128 stands for zero in the data rows.
Here is a table of points, one per row:
[108 133 184 145 129 136  95 145 143 153 180  87  89 154  88 100 132 193
  99 118 168 119  64 173  75 110 125 151 135 134 159 170 120 120  59 120
 162 169 184 123 138 142 118  86 130 101  90 182 147 152  88 153 120 130
 140 151  87 143 129  76 127 105 103  95]
[ 63  94  93 140 138 151 163 169 113 138 235 121 149 106  83  96 160 127
 161 132 108 116 125  84 117 144 150 171 141 114 119 145 109  67 162 175
 160 172  78 119 160 143 168 131 188 138 148 191 149  75 118 138 128 104
  66 115 140 131 145 147 188  62 103 107]
[128  54 113 144 105 142 103 142 134 175 195 162 128 153 131 203  98 139
 158 132  96 186 106 150 146 143 124 153 113 114  83 150 120 140 198 161
  92 107 207 156  77  92 184 114 109 143 122  91 167 142 141 109  93 156
 117 138 130 122 117 139 142  98 138 125]
[130 235 120 149 113 177 137 145  97 172 187 120 121  76 115 162 133 156
 151 194 155  87 153 124  99 165 125 135 119 127 102 166 140  78 123 102
 178 114 186 136  51 171 130 120 103 107 150 101 145 106 112 176 123 178
 170 144 155 113  93 133 114  94 122  91]
[107 155 146 136 117 111 129 156 126 113 132  93 129  85 157 170 124  55
 125 102 123  83  68 156  74 163 138 153 152 116 178 190  56 129 189 112
  80 134  84 149 105  90 165 154 113 125 125  97  92 141 110 149 167  77
 143 120 119 147 115 108 122 132 125  76]
[174 173 100 152 120 126 174  81 164 134 133  80 123 124 131 112 124  76
 129 163  80 166 207 134 174 116  94 155 140  91 121 131 113 123 149 179
 117  78 181 157 134 170 149 193 124 138 115 173 159 126  86 168 123  55
  83 168 163  69 127  60 102  86 109 189]
[159 174 149 114 166 123  93 149 119 130 136 146 111 143 148 121  78 106
 118 120 150 122 165  82  77 111 137 124 101 127 122 176 140 168 138 145
 130 175 100  89 121 128 168 126 182  82 145  84 179  94 193 105 116 120
 111 146  70  65 127 161 142 151  88 149]
[153 136  47 123  91 133 139 111  96 163 110 135 103 115  94 117 133  99
 147 121 112 183 147 212 110 180 126 124  80 156 119 133 111 160 117 128
 187 142 142 106 105 122 129 136 141 140 166 145  71 117 109 186 169 162
 143 129  49 144 125 158 159 104  97 143]
[134 156 130  76 121 170  96 172 165  92 123 137 160 148  87 109 122 157
 126 162 135  78 198 126 177 104 145 142  93 106 137 159 134 124 106 148
 138 126  99 174 131 123 197 127 165 154 159 116 110 150  85  62 130 165
 174  90 167 114 174 105 143 159 179 191]
[ 95  96 111 127 107 153 113 145  51 186 113  73 150  82 131 154 124 121
 147  85 134 131 123 102 130 102 179 143 123 105 142  81 147 143 112 180
 216 118 161 117 156 103 149 123 156 129 138 106 116 117 119 133 113 142
 126 139 169 114 118  94  35 131  72 123]
[ 59 151 106 157 144 133  94 183 106 134  54 190 155  92 107 119  98 114
 146 144 150 109 175 131 152 120 114 153 169 137 130 108 109 152 143 174
  91 139 144 168 164 135 110  65  44 128 128 116 163  78  95 105 135 141
 148 164 105 110 139 168 188 125  78 107]
[120 153 146 168 158 137 174 147  84 133 116 139 118  82 201 184 105 148
  85 144  87 148 123  71  92 122 100 103  89 156 112 116 154 136 144  80
 133 109 114 148 185  95 149 144 121  62 155 220  77 132  89 101 104 160
  96 162 161 125 128 159 186 119 128 136]
[175  79 106 143 101 120 162 120  39  84 219 118 111 127 160 112 102 118
 197 144 141 142 142  83 103 116  46 174 133 136 120 122 165 122  98 133
  89  92  98 180  80 187 119 132 103 133 116 166  80 139  91 125 112 100
 126 122  91 157 127 135  83 128 100 146]
[ 71 129 177 159  95 127 116 103 114 158 117 102 102 149  92 147 121  96
 147 119  88 151 198 132 184 161 128  91 136 235 159 171 193 128 136 131
 122 169  95 140 143 107 147  83  92 135 160  70 110 116 134 138 127 112
  90 127 184 120 131 137  80  87  96 147]
[147 149 131 111  96 139  99 230 211 189 169  88 133  86 133 115 144  81
 111 126  89 126  71 109  90 119  90 172 129 106 112 154 179 115  89 118
 128 135 117 113 160 175  61 117 117 149 109 111 104 125 193 129 119 143
  82 135 160 152 129 139 173 150 118 177]
[199 130 124 111 129  99 110 154 161 127  53 119  69 139  75 137 106 190
 133 135  87 157 142  85 124 149 121 157 169  53 122  92 143 131 155 131
 158 122  64 146 127  81 126 138 102  89 127 105 123  80 109 222  96 141
 147 146 141 182 151 136  98  90 107 110]
[156 131 124 179 142  92 149 222  73 115 130 129 154 124 201  56 115 130
 141 135 112 164  88 213 187 129 139 102 106 123 164  88 121  73 148 141
 119 153 120 125  95 151 147 105 137 131 148 125 161 143 128 125 115  98
 149 117 174 158  88 130  91  99 159  86]
[142 179 120 132 144 125 115 128 104 121  91 118 104 181 119 192 166 135
 150  92 158 213  82 110 109 152 144 142 145 132 132 152 104  72  81 126
 150 110 168  92 139 150 106  75  96 137 142 156 183  67 106 136 170 143
 150  89 113 126  81  93 171 153 165 205]
[108 176 121  87 106 149 118 140 177  60 195 151 141  93 179  78 167 209
 145  97 149 209 154 109 123 144 144 162 140  67 105 159 109 157 123  95
 165 173  86 119 154 122 110 176  91  90 106 162 109 105 173  48 122 127
 178 199 143 159  91 138  81  86 124 154]
[123  98 138 122  84 129  92 131 131 115 168 113 128 120 136 150  99 115
 160 139 157 145 251 117 130  81 144 151 180 142 112 100  34  95  83  96
 176 102  85  96 141  97 121 158 168 151 113 134 159 180 172 145  93 127
 119 124 167 140  78 181 193 122 128  83]
[144 170 174 145 103 126 154 144 103 122 191 231 105  89  86 105 152 127
 119 178  99 146 124  94  91  81 177 130 110 155 164  91 155 144 200 134
 131 105 118  77 128 141 152 131 120 197 134 117  96 127 113 103 131  97
 135 136 118 166  68  99 144 118 137  96]
[223 153 125 179  82 122 151 172 137  97 205 121 112  86 159 131 109 139
 169 112  99  52 109 119 116 125 215 132 147  77  97 110 112 149  96 158
 101 138 147 117 113 128 179  44 101 119 141 226  83 164 142 113 160  91
  98 137 128 132  96 168 107  83  77 150]
[126 158 146 115 102 221 128 176 150  93 178 116 143 196 158 106  95 113
 159  86 122  88 135 100 173 160 196 101 131 132  90 106 148 154 151 120
 120  80  97 102 144 148  96 129 143  95  91 155 130 107  90 125  90 130
 104  99  72 137 115 103 148 113 125  43]
[104 113 167 110 140  98 183  71 140 150  95 157 124  74 148 151 117 145
 178  53 128  86 124 121 150 148 125 123 134 127 154 120 144 170 149 149
  97 105 154 167  81 149  91 147 154 235 142 153 158 106 120 148 111 148
 145 100 160 120 135 189 138 103 129 178]
[180 114 132 108 107 157 116 144 112 149 127 105 148  88 118 141 171  86
 124 105 151 112 151 132 121  95 161 110 132 104 114 185 183 186 144 160
 107 125 109 193  80 132 130 139 143  77 142 192 135 129 124 121 116  97
 147 122 168 109  47 141 198 112 115  58]
[172 194  78 130  78  50  51  95  97  98 130 156 116 103 110 139 111 125
 196 148 103 119 119 129 192 117 107 127  88  90  68  88 164 128  89 116
 104 179 131 123 126  89 113 169 118 139 152 163 129 148 121 108 111 113
 115  89 166  44 159 104 111  79 135  40]
[124 131 126 155 164 142  58  80 153  81 215   5 141  73 162 126  74 172
 154 163 101 158 100  97 125 132 198 114 102 139 106 172 144 143 112 165
 119  92  93 103 127 134 126  91 131 150 171 146 139  96 100 135 142 101
 140 152 133 189 112 107 206 139 105  62]
[100 185 126 114 124 173 209 104 115 116 159 117 106 173 150 177 105  73
 166 137 109 116 107 174 179  71 108 148  73 107 100  92 161 144 161 131
  76 171 145 105 156 132 153  92 152 126 158 136 110 132 116 179 117  84
 161 186 193 166 103 182 131 151  63 113]
[122  92  78 152 164 104 177 149 196 132 149 108 138 108  55 141 107 118
 141 112 130 115 176 126  92 145 124  61 148 157  80 107 112 106  81 101
 156 143 164 105 149 177 109 179 109 123 150 120 149 110 168 100 120 113
 176 122 102 136 130 141  91 161 173 120]
[137 113 100 111 167 140 120 130  74  89 129 122 172 134 123 147 157 146
  61 192 199 124 127 147 128 155 162 116 149  96  88 171 176 144 140 142
 148 114 106  67 156 133 130 133  80 182 105 102 119 139 115 181  95 128
 140 119  84  93 112 183 106  97 145 173]
[100 151  99 135 115 190 105 106  95 146  46 162 137  87 138  99  91 119
 159 192 131 162 105 140  96  92 150 106 181 145 133 189 139 112 151 104
  45 163 205 108  86 134 133 109 178 129 146 143 140 156 121 168 130 141
  83 105 162 180 174 139  69 127  94 143]
[110 154  65 137 101 154 120  61 147 181  72 134 120 148 128 104 161 196
 126 119 153  94 113 105 192 141 119 132 120 157 128 118 141  73 112 123
  80 116 134 181 112 101 151 147 124 118 148 119  89 118 186 134  90  98
 139 129  46 127 105 133 132 158 131 129]
[108 107 136 181 129 142 127 103 146 125 165 150 175 145 118  87  77 105
 144 194 163 136  53 117 110 133 181 146 121 116 120 143  94 151  77 122
 103 114 109 143 120 136 143 142 157 106 124 125  67  86 155 186 144 158
 136 169 188 104  68 129 132  96 133 145]
[125 152  96 122 152 130  96 121  96 123 178 192 113 159 151 147  74 145
 109 131 146  80 105 154  48 168 182 126 157 165 125 158 147 128  83 120
 154 112 176 196 175  62  88 155 141 117 125  76 161  76 116 152 148 104
 139  91 150 185  93  78 170 112 114 186]
[137 131 117 119 146  80 143 116 125  89 109 142 161 180 143 128 124  63
 182 132 137  98 150  99 114 141 204 183 100 109 195 115 205 100 167 153
 132 112 146 119 105 125 139 146 121  88 159 151 112 187 150 106 103 148
 129 201 159 134 172 157 144 120  92  81]
[155 164 100 177  99 106 126 114  93 124 109  80 138 184 176  89 135 156
 114  87  78  85 127 151  86 140 176 182 146 149  60 171 120 155 163 139
 153 120  85 122 145 183 175 126 170 182 109 163  94 139 117  50 108  95
 170 111 203 132 113 151 174 116 101  57]
There is one direction along which these points spread out most. Take the direction at right angles to it along which they spread out most. Go by this last direction. How far along it is each point below, from 0 to 99? The average is 50, and the first point in the table lies past the average. One standard deviation of the points above along it is 16.
[108 176 121  87 106 149 118 140 177  60 195 151 141  93 179  78 167 209
 145  97 149 209 154 109 123 144 144 162 140  67 105 159 109 157 123  95
 165 173  86 119 154 122 110 176  91  90 106 162 109 105 173  48 122 127
 178 199 143 159  91 138  81  86 124 154] 77
[128  54 113 144 105 142 103 142 134 175 195 162 128 153 131 203  98 139
 158 132  96 186 106 150 146 143 124 153 113 114  83 150 120 140 198 161
  92 107 207 156  77  92 184 114 109 143 122  91 167 142 141 109  93 156
 117 138 130 122 117 139 142  98 138 125] 39
[172 194  78 130  78  50  51  95  97  98 130 156 116 103 110 139 111 125
 196 148 103 119 119 129 192 117 107 127  88  90  68  88 164 128  89 116
 104 179 131 123 126  89 113 169 118 139 152 163 129 148 121 108 111 113
 115  89 166  44 159 104 111  79 135  40] 25
[223 153 125 179  82 122 151 172 137  97 205 121 112  86 159 131 109 139
 169 112  99  52 109 119 116 125 215 132 147  77  97 110 112 149  96 158
 101 138 147 117 113 128 179  44 101 119 141 226  83 164 142 113 160  91
  98 137 128 132  96 168 107  83  77 150] 49
[134 156 130  76 121 170  96 172 165  92 123 137 160 148  87 109 122 157
 126 162 135  78 198 126 177 104 145 142  93 106 137 159 134 124 106 148
 138 126  99 174 131 123 197 127 165 154 159 116 110 150  85  62 130 165
 174  90 167 114 174 105 143 159 179 191] 50
[144 170 174 145 103 126 154 144 103 122 191 231 105  89  86 105 152 127
 119 178  99 146 124  94  91  81 177 130 110 155 164  91 155 144 200 134
 131 105 118  77 128 141 152 131 120 197 134 117  96 127 113 103 131  97
 135 136 118 166  68  99 144 118 137  96] 50
[130 235 120 149 113 177 137 145  97 172 187 120 121  76 115 162 133 156
 151 194 155  87 153 124  99 165 125 135 119 127 102 166 140  78 123 102
 178 114 186 136  51 171 130 120 103 107 150 101 145 106 112 176 123 178
 170 144 155 113  93 133 114  94 122  91] 57
[126 158 146 115 102 221 128 176 150  93 178 116 143 196 158 106  95 113
 159  86 122  88 135 100 173 160 196 101 131 132  90 106 148 154 151 120
 120  80  97 102 144 148  96 129 143  95  91 155 130 107  90 125  90 130
 104  99  72 137 115 103 148 113 125  43] 61
[108 107 136 181 129 142 127 103 146 125 165 150 175 145 118  87  77 105
 144 194 163 136  53 117 110 133 181 146 121 116 120 143  94 151  77 122
 103 114 109 143 120 136 143 142 157 106 124 125  67  86 155 186 144 158
 136 169 188 104  68 129 132  96 133 145] 60
[ 95  96 111 127 107 153 113 145  51 186 113  73 150  82 131 154 124 121
 147  85 134 131 123 102 130 102 179 143 123 105 142  81 147 143 112 180
 216 118 161 117 156 103 149 123 156 129 138 106 116 117 119 133 113 142
 126 139 169 114 118  94  35 131  72 123] 43
[ 63  94  93 140 138 151 163 169 113 138 235 121 149 106  83  96 160 127
 161 132 108 116 125  84 117 144 150 171 141 114 119 145 109  67 162 175
 160 172  78 119 160 143 168 131 188 138 148 191 149  75 118 138 128 104
  66 115 140 131 145 147 188  62 103 107] 61
[180 114 132 108 107 157 116 144 112 149 127 105 148  88 118 141 171  86
 124 105 151 112 151 132 121  95 161 110 132 104 114 185 183 186 144 160
 107 125 109 193  80 132 130 139 143  77 142 192 135 129 124 121 116  97
 147 122 168 109  47 141 198 112 115  58] 46
[137 113 100 111 167 140 120 130  74  89 129 122 172 134 123 147 157 146
  61 192 199 124 127 147 128 155 162 116 149  96  88 171 176 144 140 142
 148 114 106  67 156 133 130 133  80 182 105 102 119 139 115 181  95 128
 140 119  84  93 112 183 106  97 145 173] 60
[159 174 149 114 166 123  93 149 119 130 136 146 111 143 148 121  78 106
 118 120 150 122 165  82  77 111 137 124 101 127 122 176 140 168 138 145
 130 175 100  89 121 128 168 126 182  82 145  84 179  94 193 105 116 120
 111 146  70  65 127 161 142 151  88 149] 58
